In the rows, 128 means zero.
Rotation paths and how fast each direction turns (degrees a step):
Each turn is a multiple of 5 degrees from 10 to 175, or 0.
Each row of a path follows its step; steps can be skipped.

step 1: [142 123 132 128 141 120 129 121 131 139 141 127 109 126 138 134 135 147
 120 122 142 126 130 142 121 109 120 132 117 124 142 135 127 138 118 137
 132 131 118 126 134 142 126 142 133 111 132 131 122 119 130 131 116 120
 138 127 121 133 123 111 124 114 127 128]
step 6: [139 135 125 130 131 140 127 120 134 136 130 115 135 126 135 134 137 131
 120 107 129 135 113 143 120 117 123 124 120 138 122 128 124 123 124 117
 129 140  96 134 127 130 130 140 114 122 130 138 112 114 125 130 130 118
 125 137 120 120 132 129 130 131 133 141]
step 14: [122 135 136 134 123 141 131 121 125 118 138 135 124 132 113 124 140 124
 131 137 130 119 113 111 117 132 131 114 108 141 132 136 130 120 132 118
 127 138 122 118 113 135 142 126 134 133 138 139 117 135 129 139 118 131
 121 135 110 132 119 119 125 129 120 115]
step 18: [125 131 121 129 117 116 125 119 139 121 139 120 133 135 136 130 143 128
 128 130 137 132 138 133 120 119 125 131 120 133 147 145 138 130 129 129
 111 124 121 125 143 109 126 124 143 134 134 139 128 137 131 124 117 118
 124 135 110 118 136 149 123 138 128 132]
step 19: [122 120 117 129 146 119 131 132 136 122 144 129 126 134 110 123 136 127
 118 129 130 114 127 126 126 133 130 118 131 130 123 138 125 130 131 122
 115 132 121 127 128 132 137 127 115 135 143 150 140 133 116 117 127 119
 137 126 126 120 109 121 139 118 113 110]
step 20: [137 138 144 125 141 136 141 114 127 125 144 127 122 121 127 136 144 141
 128 120 129 130 114 127 120 119 136 135 135 125 117 125 133 129 131 115
 127 125 143 138 127 139 118 136 129 125 110 134 145 132 146 122 138 110
 129 137 140 128 129 122 121 131 118 133]
step 21: [123 141 128 136 121 121 133 121 115 126 129 118 109 124 117 109 124 128
 133 124 122 138 112 134 130 131 136 131 119 134 134 118 120 108 137 135
 127 116 126 119 116 111 119 130 132 139 122 126 136 113 125 131 123 119
 118 143 115 127 120 138 125 139 122 124]
step 24: [ 98 131 134 117 135 120 119 121 124 137 131 131 116 125 116 132 123 134
 121 126 118 141 124 128 120 133 136 119 121 123 126 133 125 141 124 135
 116 138 118 139 124 128 131 143 136 125 132 141 138 118 126 127 118 114
 124 131 124 136 114 120 126 105 122 129]
Directions:
[126 128 128 127 123 129 128 128 126 127 128 124 129 125 128 127 126 129
 127 131 134 128 127 131 128 129 130 127 127 128 131 127 129 128 128 130
 129 128 130 128 130 126 129 129 132 130 127 129 130 126 131 130 125 128
 132 127 123 130 126 128 124 126 130 126]
110
[128 128 127 128 129 130 130 126 127 129 126 127 130 127 127 124 126 124
 127 128 131 128 129 132 129 127 125 129 129 129 130 125 126 129 125 127
 132 126 126 126 125 129 128 129 130 123 131 127 127 127 130 125 126 126
 127 126 129 128 130 133 130 127 127 131]
65
[125 130 128 126 128 130 129 130 127 128 126 130 126 133 126 127 126 124
 125 129 125 128 130 129 127 128 126 132 128 126 126 127 129 127 131 131
 124 126 127 129 129 125 128 132 129 134 129 131 127 124 128 127 128 129
 127 126 126 128 128 130 130 127 128 129]
135

step 1: [124 121 123 136 125 129 136 122 132 123 132 119 121 133 136 122 127 136
 127 123 116 119 110 147 127 138 137 121 141 118 123 121 123 129 126 104
 131 130 124 133 127 124 134 122 144 105 123 128 135 120 132 136 115 140
 130 119 118 126 134 126 133 123 124 130]
step 3: [124 140 133 117 131 117 131 120 132 131 140 119 132 140 125 129 120 135
 146 129 111 129 124 133 118 132 127 133 133 111 127 116 129 134 133 130
 133 134 125 138 119 139 133 143 116 124 117 122 133 129 125 130 123 122
 138 106 141 135 127 122 139 120 129 117]
step 8: [136 126 136 120 126 129 146 129 137 118 133 132 125 144 128 134 106 123
 124 117 119 137 123 133 118 123 115 131 152 128 138 122 128 113 124 123
 123 138 119 130 132 132 133 134 130 145 129 126 136 132 125 117 128 129
 129 122 134 124 128 118 137 115 129 134]
step 11: [128 153 133 127 120 124 136 123 118 117 124 131 133 118 121 137 122 138
 107 120 114 125 110 129 114 132 126 119 137 133 135 122 133 138 113 128
 121 119 120 126 118 124 132 128 113 126 130 133 125 125 122 129 125 124
 127 131 115 121 120 126 121 117 121 122]
step 12: [132 133 125 128 151 138 133 111 112 127 120 122 122 139 128 123 132 138
 126 134 125 144 129 129 126 119 129 127 139 118 125 138 120 131 118 116
 129 126 128 132 119 134 136 120 147 115 123 126 129 126 138 126 130 128
 126 129 121 142 143 122 141 122 118 137]
step 13: [127 139 133 133 128 139 129 129 150 128 126 118 129 142 130 147 123 120
 123 115 117 135 121 135 110 116 133 128 125 132 150 119 119 130 127 115
 130 129 132 135 137 123 131 135 118 122 126 135 122 111 137 123 126 133
 136 134 131 121 132 128 124 132 132 134]
step 19: [113 121 121 121 138 136 124 136 127 120 128 126 120 136 129 136 127 130
 130 127 118 133 120 130 131 114 121 120 140 121 143 133 133 120 125 141
 121 131 118 139 128 140 122 136 124 138 125 121 114 119 135 117 127 130
 138 115 126 115 119 137 135 112 114 140]
step 24: [136 121 114 138 122 128 125 127 129 131 112 118 132 142 131 130 124 136
 113 125 125 133 117 118 118 118 119 124 140 130 127 122 135 140 132 121
 114 133 124 133 143 135 127 127 130 125 115 122 125 111 139 130 112 134
 143 123 130 114 143 131 129 128 126 130]
Directions:
[132 127 128 126 130 128 131 130 126 131 131 131 126 127 128 129 128 127
 129 123 129 129 129 125 123 130 130 126 128 128 132 129 130 128 125 126
 129 130 128 129 126 128 128 127 128 124 129 129 128 127 128 131 133 124
 130 128 127 126 127 126 131 128 128 129]
10
[125 123 132 130 129 128 128 127 127 127 128 129 127 130 129 130 126 127
 134 127 129 126 127 125 127 133 132 133 131 127 128 125 127 124 128 128
 133 128 129 129 128 128 126 128 127 130 128 127 130 127 128 124 128 131
 128 128 131 127 127 129 127 126 129 128]
60
[125 131 127 126 125 130 130 124 129 132 131 128 129 129 129 127 130 126
 130 124 129 128 129 128 127 132 129 124 130 130 124 129 131 127 129 131
 125 127 131 130 131 129 128 131 128 131 127 129 129 132 127 128 129 128
 129 127 128 132 128 127 127 127 130 127]
60
[128 129 128 128 131 126 124 127 128 128 126 128 129 130 127 129 127 125
 129 126 127 127 129 129 123 127 129 126 126 132 126 129 127 125 130 125
 125 130 126 127 130 127 125 127 130 131 128 128 125 129 130 127 126 124
 128 126 128 123 129 128 123 127 128 130]
130
[125 126 125 127 128 130 127 128 129 127 127 122 126 126 126 128 124 127
 130 128 130 127 124 131 127 129 132 128 123 125 132 130 127 127 126 126
 127 128 130 130 127 130 130 127 127 128 127 129 128 129 127 132 129 127
 125 124 127 131 129 130 125 129 130 127]
25

step 0: [128 128 106 117 124 124 137 120 132 132 147 127 126 121 127 133 134 129
 126 123 130 131 141 136 129 152 129 125 124 131 130 123 137 133 129 140
 134 128 127 127 139 133 136 136 124 126 115 134 109 110 119 119 120 136
 140 122 136 127 122 139 126 128 136 120]
step 1: [155 140 127 118 125 124 133 125 137 129 134 136 120 130 129 134 126 113
 123 120 130 130 131 135 124 135 136 134 134 129 127 134 142 131 121 151
 135 131 136 121 132 136 128 147 133 126 119 136 115 128 137 137 124 131
 125 134 145 124 134 123 138 124 136 138]
step 2: [142 134 128 117 125 134 131 129 128 126 126 124 143 121 118 121 129 131
 121 128 104 132 133 140 113 124 130 130 133 121 128 136 122 116 121 139
 134 135 132 130 133 145 136 139 134 130 122 147 116 126 120 138 121 125
 123 139 125 117 123 123 134 132 136 111]
step 11: [134 133 128 121 122 128 124 142 123 138 132 100 123 125 127 122 147 133
 129 125 125 130 123 133 114 121 133 123 132 120 134 130 140 129 126 140
 136 131 128 131 147 136 136 132 135 122 129 135 118 123 114 131 107 129
 128 135 132 132 127 128 119 126 144 128]
step 21: [131 133 140 125 134 135 124 117 141 127 138 111 128 128 134 127 124 121
 129 130 118 130 145 129 109 128 135 127 136 128 118 139 130 122 128 134
 124 140 131 137 123 133 145 134 146 125 129 146 121 123 125 134 130 123
 135 134 133 124 135 107 119 137 120 131]
step 22: [127 113 114 118 132 139 139 126 125 127 138 119 118 121 132 125 132 135
 124 125 119 127 139 135 123 135 135 118 127 111 127 136 128 132 126 120
 135 132 131 147 134 132 143 128 142 130 132 141 130 108 118 124 121 136
 140 130 145 126 122 129 137 136 122 127]
step 23: [142 129 126 119 130 127 141 134 124 121 133 132 119 131 145 131 130 122
 126 120 130 130 131 131 109 136 136 139 121 128 136 146 139 139 126 134
 134 138 123 137 138 117 125 134 141 124 134 121 116 120 114 129 125 134
 129 124 147 140 118 122 130 127 136 141]
step 24: [147 134 136 115 123 144 132 124 144 118 134 121 127 129 133 125 123 135
 117 124 128 133 133 136 109 127 116 134 124 138 128 132 128 125 126 118
 133 144 136 131 126 121 137 128 140 125 136 135 105 129 126 136 132 131
 128 139 128 121 120 113 138 127 137 125]
Directions:
[126 132 127 129 125 128 122 127 129 131 125 128 127 127 128 129 128 124
 128 126 127 128 127 132 127 124 127 127 126 129 128 124 128 125 125 130
 130 127 125 125 134 127 128 128 126 126 129 128 132 125 126 129 128 129
 129 127 129 125 128 128 128 130 126 129]
10
[123 125 129 129 126 129 126 125 129 130 129 127 125 123 127 131 127 127
 130 127 129 126 132 126 126 127 129 127 129 125 130 133 126 126 128 129
 129 130 128 130 126 130 129 130 125 128 130 125 127 131 128 127 129 129
 130 124 128 126 129 130 126 131 125 127]
80
[128 124 128 128 128 128 129 129 124 131 128 126 131 126 127 129 127 126
 125 132 125 129 126 128 128 130 126 128 129 130 126 128 128 126 125 131
 129 124 127 129 127 124 128 127 126 127 128 129 124 130 122 126 127 129
 129 128 127 130 124 130 126 128 126 128]
160
[132 129 126 130 128 129 128 130 129 127 127 131 131 128 129 127 121 126
 128 129 128 124 128 132 128 126 130 128 128 127 135 130 126 128 128 129
 127 128 129 130 129 127 125 128 130 128 127 126 130 133 124 127 129 127
 129 126 127 127 126 126 128 129 131 125]
100
[129 131 129 127 126 129 129 128 131 129 129 127 126 129 124 128 128 124
 125 131 131 126 126 128 129 125 125 122 131 127 125 131 125 127 128 125
 129 127 129 128 129 128 128 129 129 126 128 125 127 129 129 127 124 127
 127 131 127 130 126 123 128 128 126 128]
145
[129 130 124 130 125 127 129 130 126 126 130 128 130 126 125 126 128 131
 127 127 126 131 124 126 126 129 128 130 126 124 126 132 129 129 133 129
 128 129 124 130 131 128 129 130 128 127 127 123 132 126 127 128 126 127
 126 128 127 127 126 130 126 128 126 126]
125

step 1: [123 125 115 135 135 142 146 122 130 123 129 125 144 127 131 120 115 129
 118 141 124 141 126 136 121 119 138 136 122 128 135 120 129 117 122 149
 128 121 133 128 137 135 114 134 126 124 136 124 117 148 124 125 137 132
 135 138 140 120 124 131 146 137 126 124]
step 2: [139 134 129 139 129 141 143 116 121 134 138 110 128 126 117 113 116 128
 133 112 130 116 139 138 132 124 135 130 126 136 125 130 136 136 124 126
 124 115 137 122 129 127 128 135 133 108 125 125 113 130 124 125 125 131
 128 131 148 130 108 127 141 130 118 126]
step 6: [129 124 127 135 132 132 118 118 120 140 130 122 152 126 136 127 112 134
 131 124 131 129 124 127 140 121 137 133 134 127 134 124 122 129 120 141
 126 137 135 105 128 116 126 130 123 123 126 138 117 152 134 136 124 134
 128 137 137 137 128 122 143 125 126 106]
step 8: [138 136 118 146 136 130 128 131 128 126 135 115 149 133 127 129 110 139
 130 138 129 134 138 132 129 125 142 128 121 138 143 115 133 140 126 132
 120 116 119 131 137 145 128 137 127 130 122 126 138 140 135 124 129 130
 134 140 136 108 127 137 142 133 128 128]
step 12: [124 142 114 144 134 134 126 125 125 127 138 131 131 113 130 136 113 126
 129 138 129 136 125 141 135 121 127 119 128 131 125 127 122 126 114 138
 134 117 135 136 116 121 136 125 116 123 129 123 119 133 124 151 128 138
 140 129 137 115 140 130 143 140 144 120]
step 18: [143 122 124 140 142 133 130 126 134 131 137 134 132 125 129 113 133 124
 122 127 122 122 135 152 119 118 136 119 142 127 138 144 122 120 127 141
 131 124 138 133 128 132 128 119 114 123 121 119 111 135 122 128 120 116
 137 129 146 133 120 133 142 120 128 121]
step 20: [133 125 125 136 139 138 139 124 116 132 138 111 132 122 118 119 131 130
 124 117 126 141 132 124 143 119 132 117 136 128 136 129 129 131 131 126
 132 131 139 107 119 128 127 131 118 110 111 125 126 136 135 134 130 132
 138 149 135 135 136 132 132 145 134 113]
step 24: [134 148 125 141 139 138 122 126 135 140 121 123 133 129 127 123 120 144
 133 130 122 122 136 132 135 135 134 131 137 130 142 114 127 124 125 134
 115 130 140 128 125 139 135 126 128 110 123 129 125 128 144 134 118 140
 145 136 145 134 126 120 136 118 114 120]
Directions:
[131 129 132 131 124 129 130 127 127 129 130 125 129 129 129 125 126 129
 128 125 128 129 130 125 128 132 131 128 131 128 131 131 129 126 129 128
 126 130 125 130 126 126 127 126 130 129 124 128 125 128 127 129 126 126
 127 132 126 130 129 125 127 129 127 129]
160
[127 128 128 127 126 130 128 130 130 132 126 130 127 129 127 132 128 128
 131 126 129 126 132 122 129 128 128 130 130 130 129 127 125 130 127 128
 129 130 130 123 127 130 125 128 126 126 128 130 124 123 127 130 127 126
 127 128 131 131 127 130 128 128 128 127]
100
[132 129 129 127 128 126 128 131 128 129 129 129 123 130 127 128 128 134
 127 126 122 129 130 127 129 127 128 123 128 129 128 128 126 128 129 130
 130 131 129 128 131 131 130 131 128 128 129 126 130 127 132 127 125 126
 128 130 128 124 128 126 126 128 127 127]
70
[123 129 130 125 129 125 126 128 124 129 129 124 127 131 130 132 127 126
 131 126 132 130 131 130 128 129 132 125 129 125 130 127 127 131 128 128
 129 126 127 127 130 129 128 130 127 131 127 132 130 129 131 129 129 127
 127 128 130 128 127 128 126 130 128 128]
130
[128 125 131 130 127 126 128 130 133 127 130 129 131 130 126 132 129 127
 129 131 126 133 131 129 126 129 132 128 130 131 130 129 129 127 129 127
 131 125 130 130 130 129 127 128 125 127 128 128 127 128 124 128 129 128
 128 125 124 124 128 127 130 128 129 130]
100
